(in the rows, 128 means zero)
Named turns come first, each shown by rows before and after it. Which turns, in which order, take the first row of each pair that follows to the second? Write the first one first, as in the answered first pair.
turn gote:
[133 121 147 133 117 134 124  90 134 103 126] => [121 122 134 144 101 132 111 100 130 107 135]
[ 74 113 121  97 142  97 106 142 142 166 118] => [ 74 124 128 107 160 117 112 148 154 160 109]
[ 96 133 104 137 105  92 131 137  73 120 135] => [ 97 157 116 150 148 136 134 172  93 106 113]
turn Gor:
[124 161  82 163  89 135 174 152  53 107 169] => [188 131 103 135  96  97 214 113  88 142 172]
[131 119 121 128 136  91 152 132 128 139 134] => [107 135 112 143 132 113 139 152 112 122 137]
[115 140 123 119 113 137  89 130 159 134 113] => [138 146 133 129 117 164  97 128 158 120 115]
turn Sanav:
[109 135 120 130 151 148 119 143 136 122 111] => [117 144 115 146 139 147 131 141 121 110 123]
[106 134 125 149  91 117 120 139 114 114 140] => [118 129 122 141  80 123 114 126 132 133 149]
[139 133 131 119 134 127 116  98 153 146 131] => [114 136 144 107 156 126 118 111 145 134 117]
[120 137  92 149 128 143 132 170 146 122 119] => [116 138  88 151 123 147 129 169 146 126 125]
turn fem:
[143 125 136  93 186 102 164 106 130 142 140] => [162 138 137 118 184 128 169 113 126 132 147]
[133 150 124 160 157 147 148 132 118 108 123] => [107 150 119 147 157 148 127 149 141 122 123]
[136 113 153 109 115 136 129  66 112  82 131] => [151 136 141 139 115 179 131  88 117  76 133]
turn sobit:
[157 135 135 151 139 137 155 134 113 115 128] => [118 122 143 129 150 105 146 136 104 117 108]
[127 153 132 143 117 177 120 120 154 113 145] => [ 72 133 139 107 130 141 111 127 138 119 125]
[138 130 127 136 142  98 130 151 102 133 129] => [164 136 135 145 141 114 133 134 101 118 129]
[137 130 139 124 113 148 127 118 114 115 126] => [106 126 120 118 117 112 126 138 123 136 124]
Pairs:
Between the rows of a pair lie 2 to 3 turns.
[161 119 102 124 116 142 114 121 189 185 130] => [163  88 141  91 116 109 134  70 140 150 121]  fem fem sobit
[160  72 128 142  68  88 118  71  61  98 167] => [220 128 140 185 129 178 144 114  99  71 149]  fem gote gote
[ 79 113 112 110 103  78 104 129 125 142 115] => [144 152 103 159 102 151 116 149 178 152 129]  sobit Gor gote
[ 59 118 118 114  73 129  85 113 105 107 127] => [151 133 179 110 167 174 151 109 140  87  96]  gote Gor Sanav
[170 110 122 126 141 127 146 122 150 141 123] => [143 109 132 131 144 117 150 118  92  99 119]  sobit Sanav Sanav
[155 132 106 145  94 100 156 131 148 159 141] => [180 150 127 165 115 147 167 138 137 120 128]  Gor Gor gote
[131 125  64 152 101  85 126 150 137 170 157] => [191 155 117 162 153 162 151 141 159 135 136]  Gor gote Sanav
[150 125 100 134  72 127 125 113 138 126 133] => [121 110 141  89 127 106 133 101 123 111 103]  Sanav Sanav fem
[ 87 139 150 102 181 139 110 159 166 137 104] => [183 126 177 115 154 142 160  93 117 108 127]  Gor gote fem
[118 143 132 140 139 141 142 135  98  93 121] => [ 83 122 134 111 139 119 120 137 113 115 111]  fem fem fem
[150 116  99 112 118  86 141 115 168 178 141] => [187 123  98 133 115 104 168 109 147 155 152]  fem fem
[102 169 105 166 155 140 115 179 144 152 129] => [ 87 143 143 149 140 129 116 134  69  86 129]  fem fem Gor
[131 118  71 143  80 130 100 112 125 138 158] => [148 132 125 102 183 149 128 133 181 138 110]  gote Gor Sanav
[142 151 138 119 207 149 151 166 198 142  89] => [175 116 172 121 191  99 197 110  99  98 105]  gote Sanav fem
[ 30 115 110 111 102 123  67 139 130 125 117] => [ 32 139 121 131 130 149  82 158 101  95 114]  fem gote
[203 117 155 119 121 146 159  76 122 108 134] => [129 110 113  95 170  80 145 145 179 185 111]  Sanav Sanav sobit
[199 124 172 129 125 142 161  74  96  85 135] => [ 95 119 100 125  45 128  67  99 127 132 158]  gote Sanav Gor
[143 155 128 104 215 173 166 142 190 131 113] => [211 119 127 115 148 132 197  71 136 133 155]  gote fem
[108 133 103 138 123 113 110 163 159 157 134] => [164 120 118 136 108 117 140 128 157 154 145]  Gor Gor gote
[109 135  84 125 129  81 125 168 153 162 138] => [165 134 126  95 126 132 117 112 196 152 129]  sobit fem Gor
[127  97 130 100  81  96 118  75 101 133 141] => [125 164 144 138 167 185 120 154 143 104 103]  gote gote
[149 152 117 157 141 136 149 164 142 123 132] => [120 140 147 119 139 161 118 138 162 110 110]  fem sobit fem
[143 119 151 111 146 140 126  88 126 104 124] => [105 110 106 125 117  98 107 119 109 130 145]  gote fem sobit
[ 98 111 124  76  96 112  87 107 157 172 138] => [143 169 102 144 126 179 112 170 169 158 144]  Sanav gote sobit
[163 138 104 178 115 148 147 136  95 113 149] => [127 151  92 152 118 163 105 163 162 157 135]  fem Sanav
[ 66 120  88 145 135  68 134 149 100 136 140] => [ 68 110 114 131 122  74 133 107  70 107 131]  Sanav sobit sobit
[165 143 101 142 110 149 132 127 158 145 142] => [134 151 126 117 156 162 125 147 171 131 109]  Sanav Sanav sobit
[ 85 145 136 111 158 155 134 146 142  97  99] => [ 81 154 113 133 136 156 127 154 124  90 110]  Sanav fem
[132  89 179  52 116 115 110  49 159 127 107] => [122 124 175  96  82 170  90  56 104  72 120]  Gor Gor gote
[108 144 132 150 111 163 111 128 102  82 127] => [101 134  94 162  92 125 111 150 117 127 145]  sobit Sanav
[169 101  97 125 122  51 164 135 146 184 154] => [ 99 131  68 172 103  81 128 186 105 160 154]  fem Gor
[171 135 149 135 148 135 167 113 112  98 123] => [ 93 118 131 119 127 105 126 119  80  94 122]  gote fem sobit
[118 118 103 113  94 116 102  99 172 159 139] => [107 141 130 107 148 159 105 122 190 138 114]  Sanav sobit Sanav
[138 116 106 159 106  92 142 137  93 137 158] => [181 119 145 122 114 144 137  89 150 133 134]  Sanav Sanav sobit
[174 145 130 160 104 174 140 118 127 114 144] => [ 91 146 102 134 116 145  97 163 172 161 129]  fem sobit sobit
[ 80 148 120 143 155 160 119 171 137 134 103] => [130 152  99 183 109 167 131 159 127 137 140]  Sanav Sanav
[177 134 145 139 111 162 132  96 121  83 140] => [152 140 116 156  87 166 112 114 117  91 152]  gote gote
[121 129  98 148 129 115 143 181 155 167 144] => [130 111 177 106 149 136 156 116 110  97 115]  Gor Gor sobit
[167 117 140 121 138 111 135  74 125 109 146] => [ 96 130 146 105 167 130  96 104 141 107 118]  fem fem sobit
[ 77 140 125 137  88 127  96 120  71  98 133] => [112 167  83 181 109 141 117 169 111 141 139]  gote sobit Sanav
[130  94 161 124  61 130  86  64  94 114 149] => [ 52 103 141 129  81 117  64 116  85 127 137]  gote sobit fem
[136  99 129 121 156  91 145 142 145 156 127] => [134 100 142 114 166 107 143 130 147 147 112]  sobit Sanav sobit
[ 94 124  99 131  84 131  82 138 159 156 144] => [131 106 139  93  99 136  96  96 185 157 131]  fem sobit Sanav
[171 158 146 167 133 151 164 139  61  94 130] => [ 54 123 143  79 133  87  98 145 127 154 106]  fem fem fem
[142 141 108 175 113 162 127 118 151 141 150] => [158 130 116 147 144 144 145 114 177 159 141]  Gor gote gote
[151 104 142 148  99 125 144 102  81 113 161] => [ 72 121 116 145 129 111 114 170 103 132 143]  sobit gote fem
[140 155 137 105 157 129 100 122 150 187 111] => [100 174 123 128 137 147  78 140 112 162 118]  gote Gor
[149 118  94 122 105  67 159 141 183 194 149] => [141 119 200  79 141 144 152  75 134  83 104]  sobit Sanav Sanav
[ 91 157 117 127 109 120  92 135 130 134 129] => [115 163 112 142 100 133  98 137 142 140 138]  sobit sobit sobit
[ 98 118 133 112 177  93 165 147 164 135 125] => [ 81 134 111 128 167 111 149 168 161 136 130]  gote gote gote
